(in the rows, 128 means zero)
Turns, then the turns between two rows, first turn first; the first pair answered:
E:
[113 130 136 145 154 129 106 105 135 127 122 144 131 122 139 140 121 129
 147 127 112 122  99 131 106 118 132 115 134 127 141 115] => [124 129 153 135 148 133 104 108 115 127 123 129 131 131 148 147 133 114
 137 120 124 121  94 144 121 124 124 107 119 127 132 121]
[128 127 108 166 130 128 129 137 159 151 132 126 107 100 108 121 136 157
 142 146  92 167 172 100 156 121 125 153 168 124 151 121] => [141  86 139 179 130 150 113 147 135 130 141 120  94 109 125 138 127 153
 155 153 111 163 148 126 148 141  98 130 144 142 141  85]
[127 156 102  97 129 140 128 133 120 129 121 104 111 125 117 142 124 128
 115 103 122 122 148 119 150 126 133 150 127  97 123 152] => [114 139  88 120 138 145 125 132 144 120 125 128 111 112 110 140 100 150
 139 118 114 122 145 106 121 125 132 152 147 105 131 122]
K:
[113 162 142  97 147  99 135 104 165 144  90 146 138 129  98 109 166 123
 126 136 112 130 114 124 131  93 133 131 162 110 133 135] => [152 110 182  94 130 136 123 142 111 116 111  89 126 146 123 137 174 113
 116 121 148 130 130 157 158 124 103 122 122 135 108 111]
[135  89 131 120 132 147  94 175 122 134 166 105 118 164 105 118 126 133
 121 139 154 150 145  99  98 134 111 131 131 117 115 107] => [112 131 109 117 140 119 103 146 154 159 152 139 126 155  89 103 130 134
 120 144 131 152 133  80  89 112 131 136 153  96 130 133]
[104 139 124 136 155 126 128 106 122 126 126 158 128 120 121 146 147 144
 155 124 127 146 133 115 119 131 119 134 130 142 121 123] => [113 147 138 123 147 123 127 104 104 132 123 145 128 130 128 150 162 128
 141 114 135 146 131 128 137 135 116 129 115 137 115 140]
B:
[151  75 149 141 124 169 119 161 100 108 140 108 117 140 142 150 122 122
 130 125 151 120 135 150 130 158 107 119  99 151 119  95] => [149 112 166 122 118 152 120 139  87 128 128 111 119 152 146 149 148  95
 113 117 154 119 110 164 146 154 108 104  84 133 120 129]
[134 141 116 103 112 115 131 129 140 137 119 119 146 124 112 107 132 131
 121 117 112 127 148 104 153 105 142 149 157 115 122 148] => [131 144 114 106 114 114 131 124 145 139 116 126 146 122 110 106 130 132
 124 119 110 126 144 102 147 104 142 148 161 113 125 147]
[153  62 146 163 134 162 108 142 170 113 153 145 111 141 138 135 102 149
 159 182  99 147 125 115 104 131 115  86 135 124 133 103] => [174  53 156 144 122 172 113 162 138 106 159 105 110 148 146 144 116 138
 140 162 116 152 152 125 136 142 112  96 119 129 117 118]
[107 159 129 143 124 114 127 114 145 133 132 170 148 120 117 121 132 144
 134 144 117 116 114 129 109 124 136 112 143 109 136 103] => [116 129 122 149 122 133 129 141 142 114 145 150 146 114 116 124 117 162
 139 142 121 120 145 124 109 135 133 126 147 126 129  82]
Now pairs of rows:
(two turns a pair)
[109 143 146 145 114 101 123  90 130 150 136 140 129 141 138 108 140 130
 106 142 118 130 128 125 135 111 118 127 145 111 116 132] => [111 110 138 162 117 120 121 109 136 129 149 138 126 132 137 110 119 153
 122 147 118 131 143 121 119 119 114 133 153 129 114  99] -> E then B
[139 101 112 115 107 122 146 133 130 120 138 122 140 171 139 154 127 121
 161 127 119 129  91 141 139 124 147 107 105 131 126 102] => [140  91 102 119 108 128 148 142 139 112 143 119 142 163 134 153 118 132
 164 126 115 130 110 133 139 125 150 118 114 137 126  97] -> E then K
[137 128 114 159 123 183  88 121 120 102 152 107 140 127 142 142 132 139
 111 142 123 129 158 127  99 147 178 144 125 131 126 121] => [129 150 102 153 126 168  95 108 133 115 143 120 145 122 133 134 136 136
 106 143 112 128 158 117  99 136 190 150 137 119 134 141] -> K then B
[125 140  97 120 123 125 133 143 138 135 132 124 130 125 127 121 121 140
 118 122 118 123 150 114 127 125 142 157 118 124 130 131] => [138 114 122 126 120 141 121 151 117 123 137 116 123 135 143 132 118 133
 125 125 133 117 133 135 127 141 122 140  96 136 121 107] -> E then E
[142 142 148 134 110 116 123 102 109 113 147 154 115 110 175 111 171 108
 131 138 116 139  88 178 136 133 111 106  89 100 140 150] => [151  91 142 154 110 144 122 132 112  84 164 144 109 102 179 120 147 133
 150 146 123 137 108 176 123 147 103 116  94 124 134 106] -> K then B
[146  79 162 142 127 149 112 146 104 106 137 110 116 135 148 132 122 129
 142 142 149 119 103 147 113 162  98 114 108 160 112  82] => [122  89 111 154 139 137 125 147 154 107 136 137 127 107 119 113  97 165
 155 149 118 125 139 105  92 142 128 150 157 158 127  82] -> K then B
[113 141 116  87 136 121 137 119 152 132 140 160 140  99 109 117 145 154
 143 157 134 154 136 117 149 110 159 148 141 102 128 137] => [122 133 115  82 131 127 141 129 144 128 146 146 140  99 109 120 146 157
 138 149 138 158 152 117 156 114 159 154 137 107 123 140] -> K then E
[117 117 133  82 112 120 153 165 135 117 175  95 148 126 119 146 105 158
 121 106 102 157 189 120 169 157 133 123 148 147 112 134] => [ 98 152 117  81 120  98 157 140 160 137 162 123 155 120 107 133 108 156
 123 111  84 156 176 106 159 140 147 125 167 130 125 152] -> E then K
[113 158 115 137 148 149 135 114 140 122 119 206 157 130 145  99 116 142
 136 138  92 140 102 126 111 126 107 119 154 101 136 134] => [149 104 144 135 132 185 127 154  95  90 140 153 147 143 166 123 119 139
 130 127 124 141 124 153 132 156  82 115 121 129 113 106] -> B then E
[ 97 115  76 149 137 107 147 133 146 127 138 135 122 104 116 132 108 122
 115 140  96 145 155 117 141 139 155 151 149 152 125  79] => [ 91 130  77 150 139  97 146 120 152 137 130 151 122 106 114 128 114 116
 115 143  91 144 141 116 135 134 156 144 153 144 131  85] -> K then E
[161 103 101 123 134 151 101 154 107 117 124 129 149 145 154 141 125 100
 140 133 159 142 116 125 134 140 121 144 112 166  78 108] => [141 108  84 140 144 142  99 140 135 122 119 164 151 135 142 133 109 116
 156 150 143 138 101 112 106 131 129 145 134 163  92  94] -> B then K
[123 166 115 112 125 119 120 136 136 137 129 130 136 123 126  95 139 137
 115 124 136 124 164 108 154 101 153 164 117  98 132 163] => [126 174 135 109 123 116 111 126 125 145 125 133 132 134 134  99 152 122
 114 125 144 119 139 120 159 102 144 147 100  92 129 167] -> E then K
[114  63 147 175 139 148 119 121 147 109 137 159 118 125 144 145  87 146
 180 172 119 118  82 139  71 130  94 101 136 165 149  45] => [ 86 115 110 168 148 114 135  95 188 137 121 191 131 110 121 122  90 152
 175 174  89 123  87 109  66 102 126 120 169 142 167  84] -> K then B
[154 109 140 130 139 131 115 138 107 120 126 133 116 143 140 104 123 145
 147 136 157 128 150 140 134 125 119 131 115 164 131  78] => [140 125 113 132 146 117 124 130 136 129 122 149 123 129 124  91 117 158
 152 139 138 134 163 116 125 111 138 149 139 155 142  90] -> K then B
[140 135 124 120 139 125 130 143 143 124 136 146 141 149 114 106 134 130
 113 156 112 114 120 118 131 116 134 134 115 122 116 115] => [144 128 125 119 135 132 129 150 139 121 140 134 141 150 115 109 134 134
 111 152 117 114 130 119 136 120 135 138 114 127 114 113] -> B then B
[ 94 146 116  97 129 126 154 116 117 132 107 165 110 136 146 136 124 123
 115 150 102 124 147  99 164 136 140 146 123 126 105 167] => [ 89 110 121 124 137 144 143 120 128 112 116 182 102 134 150 142 100 140
 143 170 103 120 129 102 134 145 123 134 128 144 108 120] -> B then E
[139 117  77 117  65 111 141 164 140 131 128 123 164  85 109 120 102 201
 157 135 137 134 162 112  73 144 120 170 183 128 162  99] => [159 111  90 101  53 121 141 182 111 124 135  83 162  94 119 128 116 191
 138 118 155 139 183 124 101 155 115 176 161 131 149 111] -> B then E
[182 141  73 140 144 118 103 147 154 180 102 120 146 141  87 112 180 136
 131  85 117 112 166 104 160 150 141 108 145 131  90 150] => [170 146  67 150 150 112 100 135 169 183  98 143 148 138  83 108 173 139
 141  93 110 110 151 100 142 145 142 103 153 127  97 144] -> B then B
[102 171  75  79 146  87 138  99 141 146 121 136 132 157 146 130 164 116
 144 146 137 113  85 106 133  99 157 118 130 125 156 137] => [126 156  99  61 133 103 133 119 104 136 127  95 128 171 160 142 179 100
 126 130 159 114 100 126 162 115 145 116 102 131 138 143] -> B then K
[138  71 132  98 140 147 102 175 101 113 131  76  91 131 114 137 110 136
 122 119 144 111 148 138  94 161 114 130 113 150 115 116] => [122 152 131  64 139 102 110 130 106 160 103  95 103 137 107 119 147 100
  92 108 126 113 123 135 116 134 135 123 112 108 126 186] -> E then B
[144  58  98 112 146 117 137 196 159 101 155 102 136 135 106 130 102 197
 147 138 145  95 180 116 118 157 140 179 130 160 131 138] => [120  67 103 136 163 101 129 161 187 112 140 161 134 131 102 124  88 198
 175 163 130  86 123 116  77 149 133 154 142 152 150 116] -> K then E
[123 168 158 110 122 123 127 116 122 153 116 125 145 139 127 123 153  98
 113 127 130 130 108 149 154  96 117 122 106 105 128 176] => [ 98 142 122 149 140 129 125 118 173 138 122 167 145 113 108 112 110 142
 153 151 107 127 114 119 104  87 123 135 148 118 144 128] -> K then K
[122 143  83 145 136  71 159 132 135 143 108 158  87 104 119 120  97 116
 133 129 109 120 155  97 141 128 112 189 127 135 154 152] => [135  93 100 164 136  99 147 155 121 116 124 147  76 107 133 135  80 127
 151 137 127 116 149 112 129 145  90 179 116 160 144 107] -> B then E
[ 95 126  90 141 148 112 143 128 192 128 131 158 129  93 110 106 102 173
 157 140  94 134 139  85 104 107 138 136 172 126 152 112] => [149  60 142 130 125 161 129 178 118  90 156  81 112 116 146 139 114 157
 141 122 143 136 159 128 142 150 102 123 118 159 118  84] -> K then K
[159 113 138 126 115 137 143 123  82 119 153  98 130 126 130 146 120 121
 110 100 143 139 164 141 147 132 123 135 118 147 112 156] => [148 118 113 130 118 132 151 127 106 121 154 107 136 112 115 136 109 137
 112 103 128 142 183 119 139 123 138 154 139 145 117 159] -> E then K
[151 159 153 115  90 125 104  83 105 134 104 166 156 181 155 128 120 124
 129 146 121 100  87 162 143 100 104 103  96 150 146 167] => [148 146 154 125  93 131 101  86 111 129 106 176 153 179 156 130 111 129
 140 152 123  98  81 163 131 104  99  98  98 156 147 149] -> B then E
[138 114 150 117 118 121 125 127 103 113 132 110 124 140 146 136 123 116
 123 114 148 127 113 134 130 136 109 105 116 140 127 135] => [134 109 150 122 121 123 124 125 107 112 134 118 122 139 145 136 120 120
 126 120 146 126 108 136 122 137 106 102 117 145 128 125] -> K then E
[156  80 196 120 128 184  78 161 141 118 137 124  95 134 164 132 132 114
 159 135 137 108  69 167 140 154  82  83 104 148 160 100] => [116 113 159 136 149 157  85 128 201 139 122 187 106 112 140 109 113 132
 180 155 103 108  53 133 101 125 107  89 146 131 185 104] -> B then K
[121 128 127 148 112 130 137 115 142 138 152 148 156 182 128 147 118 161
 105 120 145 133 100 141  98 107 106 133 136 134 166  93] => [121 150 128 136 111 120 142 105 139 150 149 149 158 185 126 144 131 147
  93 114 141 131  96 140 107 101 111 132 132 123 167 117] -> K then E
[118 101 117 136 144 103  95 164 169 110 126 122 124 108 150 122 114 150
 107 102 144 110 137 119 148 150 117 147 140 150 146 127] => [127 117 138 121 137  98  92 157 147 121 121 111 123 123 160 126 135 127
  94  93 151 108 123 136 167 154 111 134 118 141 140 148] -> E then B
[147 135 128 120 109 113 125 138 109 139 104  78 132 142 149 143 140 117
 106 123 137 103 146 131 164 124 133 129 110 121 114 176] => [147 124 117 124 110 119 129 150 114 134 112  71 133 136 144 143 132 128
 110 121 135 105 167 123 162 124 136 141 118 128 113 169] -> E then K
[139 106 147 112 126 124 114 113 105 157 124 137 140 149 145 141 139 114
 132 115 143 133 118 130 130 135  98 114 106 125 123 155] => [125 124 137 116 132 114 115 101 123 167 118 159 143 144 137 133 134 118
 136 122 132 131 108 120 118 124 104 114 117 118 132 155] -> B then E
[137 151 111 116 119 103 124 126 130 123 121 149 139  98 110 132 138 115
 118 118 107 143 139 145 120 139 126 157 140 166 131 142] => [141 129 113 125 121 115 121 137 131 110 128 143 136  96 111 136 128 124
 126 121 110 141 144 145 113 145 118 157 140 178 128 124] -> K then K
[ 80 166 143 109 115 109 136 159 135 117 141 106 109  99 129 153 121 152
 113  53 129 145 153 103 148 139 174 169 136 116 165 121] => [ 83 142 143 125 117 121 131 169 138 103 149 110 106  95 133 158 107 166
 128  60 132 142 154 102 133 146 166 168 141 128 164  93] -> K then E
[129  74 126 127 111 139 124 153 107 124 129 123 129 149 119 135 107 144
 134 127 138 129 158 129 134 130  90 131 145 149 141  93] => [124 130 113  97 106 111 140 136 107 152 116 117 141 149 109 123 134 127
 104 110 126 133 170 118 160 113 113 145 151 124 145 152] -> B then E
[129 118 113 137 141 132 129 138 146 120 125 129 136 116 131 127 110 142
 135 138 118 130 146 116 124 133 128 137 148 142 136 128] => [145 114 132 125 133 138 129 146 117 118 128 106 133 127 141 135 125 128
 123 127 132 131 149 132 144 140 118 133 127 143 125 136] -> K then K
[ 94 130 110 114 104 143 118 118 140 117 118 162 151 125 121 106 143 162
 136 144 131 139 143 117 103 138 151 143 135 135 135 142] => [112 101 127 116  97 162 112 138 117 102 127 136 144 133 133 119 142 161
 134 138 149 141 152 131 112 153 138 140 120 148 124 125] -> K then K
[118  96 110 173 151 142 120 126 159 126 147 168 120 109 116 112  76 150
 157 153 110 127 109 119  78 125 116 132 147 134 134  82] => [112 120 121 167 153 126 116 103 158 142 139 185 120 115 118 110  88 134
 155 155 109 124  79 126  78 119 115 116 141 120 139  97] -> E then K
[106 144 133 144 142  76  98 122 105 146 139 138 123 138 143 114 128 102
 102 100 155 117 122 154  92 127 127 131 105 130 124 146] => [116 121 138 148 136  91  99 140  94 132 149 119 119 140 149 121 125 109
 102  98 165 118 138 156  96 139 120 135  98 143 115 132] -> E then K
[136 140 109 149 114  92 122 133 117 153 114 137 140 121 149  77 156 140
 139 155 126 136 100 120 124 136 103 103 131 128 127  91] => [138 133 109 152 113  97 121 139 115 149 116 133 138 120 152  77 152 143
 141 156 129 136 101 121 122 139 100 105 131 133 126  85] -> E then B
[134 139 133 112 122 130 138 127 126 143 127 117 141 134 117 128 126 126
 114 124 124 131 153 123 137 127 144 145 133 126 131 140] => [139 134 145 112 121 135 136 128 116 144 127 114 139 140 122 130 130 120
 111 123 129 130 147 132 142 131 139 140 126 127 127 139] -> K then B
[158 124 131  99 137 154 139 154 107 121 132 119 141 121 117 136 126 140
 127 135 127 138 162 133 151 134 124 147 123 122 121 142] => [147 138 116  98 141 145 144 148 123 127 129 132 145 115 108 128 125 146
 127 139 118 139 164 120 144 124 134 153 138 114 130 150] -> E then K
[132 163 123 106 137 134 115 111 110 116 126 107 111 152 123 134 123 115
 123  97 130 127 119 137 147 141 124  92 121 118 128 141] => [115 166 101 118 146 127 117 100 141 118 121 136 116 136 110 124 106 133
 142 109 114 128 116 119 124 131 134  99 146 116 141 130] -> K then K
[117 134 166 126 121 144 114 106 135 125 102 141 108 144 133 128 148 113
 144 134 123 128  83 158 103 113 125  75 108 143 127 118] => [123  94 151 139 119 167 115 136 140 101 118 125 107 131 128 131 126 141
 157 136 126 132 117 148  96 122 123  91 121 164 121  85] -> B then B
[139  75 140 119 118 151 134 161  99 100 141  80 128 142 151 137 140 139
 112 124 161 130 156 154 142 135 110 137 121 145 125  95] => [106 165 106  93 124  99 152 118 136 148 112 117 145 133 124 108 164 126
  90 120 125 135 151 125 147  98 149 151 149 102 146 165] -> B then E
[120 153 126 107 128 103 130  97 101 147  92 121 152 128 127 121 162 102
  97 134 109 139  86 155 137 101 145  92 137  96 141 157] => [107 108  97 146 143 120 128 110 142 121 104 151 148 104 115 118 114 150
 139 159  95 137  96 129  90 102 142 105 171 120 151  96] -> K then K
[ 94 119 109 126 134 115  90 147 118 108 140 116 116 144 149 155 112 111
 112 104 140 143 142 102 127 136  95 130 113 137 102 118] => [ 87 116 109 134 139 114  87 139 128 107 137 132 114 145 148 153 104 114
 122 112 136 139 126 101 114 136  92 122 117 137 108 107] -> K then E
